Each row has a name. Each piece below is followed by the name of the row it came from, unless a question asks for something else. Each question is about the rows just above it.

Tiso: [-6 23 -3 -5]
pesa: [ 0  8  5 -1]
beg: [-3 -8 -7  7]
dez: [-33  29 -20 -35]
butu: [ 51  11 -13   3]
rebal: [-18  15   1 -23]
sife: [13 22 20 -7]
zekab: [51 11 12  6]
pomu: [-18 -24   6 -15]
meku: [-18   8   1   8]
dusi: [ 51  11 -13  41]
After [-18   8], its row goes on with | [1 8]
Go on from [-8 -7] to the end of its row. | [7]

Zov: [ 14 -52  19  12   5  17  10 -33]
Fuz: [-22  24  -1   3  -5   4   2  27]
zetep: [-22  24  -1   3   5   4   3 -29]
zuda: [-22   3   4   2  26  24  -1  -5]
Put [-22  24  -1   2   3  27   4  -5] back in order: which row is it? | Fuz
After [ 5 17 10], its row goes on with | [-33]
The rest of the row after [5 4]: | [  3 -29]
Go on from [-1  3 -5  4] to the end of its row. | [ 2 27]

Keban: [ -3 -35 -36  45  37 -19 -28  10]
Tober: [ 46  34 -38  35   6 -29 -20 -45]
Bosi: [-32   1  16   6  35 -21 -40  37]
mot: [  2  35 -21  16 -32  37   6 -40]
lunib: [  3  -1  32 -34 -38  19   0  43]
nivi: [ 45  10 -36 -35 -19  36 -28  -3]
[-35 -19 -36  10 -28  45  -3  36] is which row reordered? | nivi
The rest of the row after [ -3 -35 -36  45]: | [ 37 -19 -28  10]
Which row holds these entries in another order? [-40   2  35 -21  16 -32  37   6] | mot
Put [ 37 -32   1  16   6  35 -21 -40] back in order: which row is it? | Bosi

rim: [ 6  6 -4  2  1  8  0  6  3 -8]
peko: [  5  45 -11  15  35  -8 -21   8 -26 -37]
Fime: [-19 -30  18 -11 -15  19   3  -2   6  -1]
tun: [ 3  2  0  6 -5  6  1  6 -8  8]
refop: [-55  36   3  26  14  10   1 -37  -3  16]
Vebuk: [-19  30  16  10 -45 -26 -15   9  -3  -4]
zokav: [ 30  17   1  -4  17  -9  22 -27   0  18]
Mibuf: [-15 -19 -26 -45  16  10  -3  -3   9  30]
tulas: [ 12   3   3  23  -3 -44  -7  -4  -2  -1]
ziba: [  7 -21  10  42   5  -8 -43  22  27  13]
Put [-45 -26 -19 -15  -4  -3   9  10  16  30] back in order: which row is it? | Vebuk
The rest of the row after [ 5 45]: | [-11  15  35  -8 -21   8 -26 -37]
Which row holds these entries in another order? [-55 -37  -3   1   3  10  14  16  26  36] | refop
Go on from [ 3  3 23 -3] to the end of its row. | [-44  -7  -4  -2  -1]
[ -4  -3   9 -15 -26 -45  10  16  30 -19] is which row reordered? | Vebuk
[ 8 -8  6  1  6 -5  6  0  2  3] is which row reordered? | tun

sal: [24 17 16 -7  7  0  2]
litel: [-1 -2 -6  8 20  4 19]
Dukiv: [ 24 -27  19   9  12 -15   7]
mapaz: [ -2  -4  -2   0 -24  -2  -9]
mez: [ -1  -4   2   4   9 -34  15]
Tupid: [ -6   0  25 -13  20   5  10]
Pero: [ -2  -1  23   4  -6 -16   8]
feka: [ 3 -5  0 -4 26 -3  6]
kek: [-1 -2 -6  8 13  4 19]
Mam: [ -6   0  25 -13  -3   9 -18]
[-18 -13  -6  -3   0   9  25] is which row reordered? | Mam
After [20  4], its row goes on with | [19]

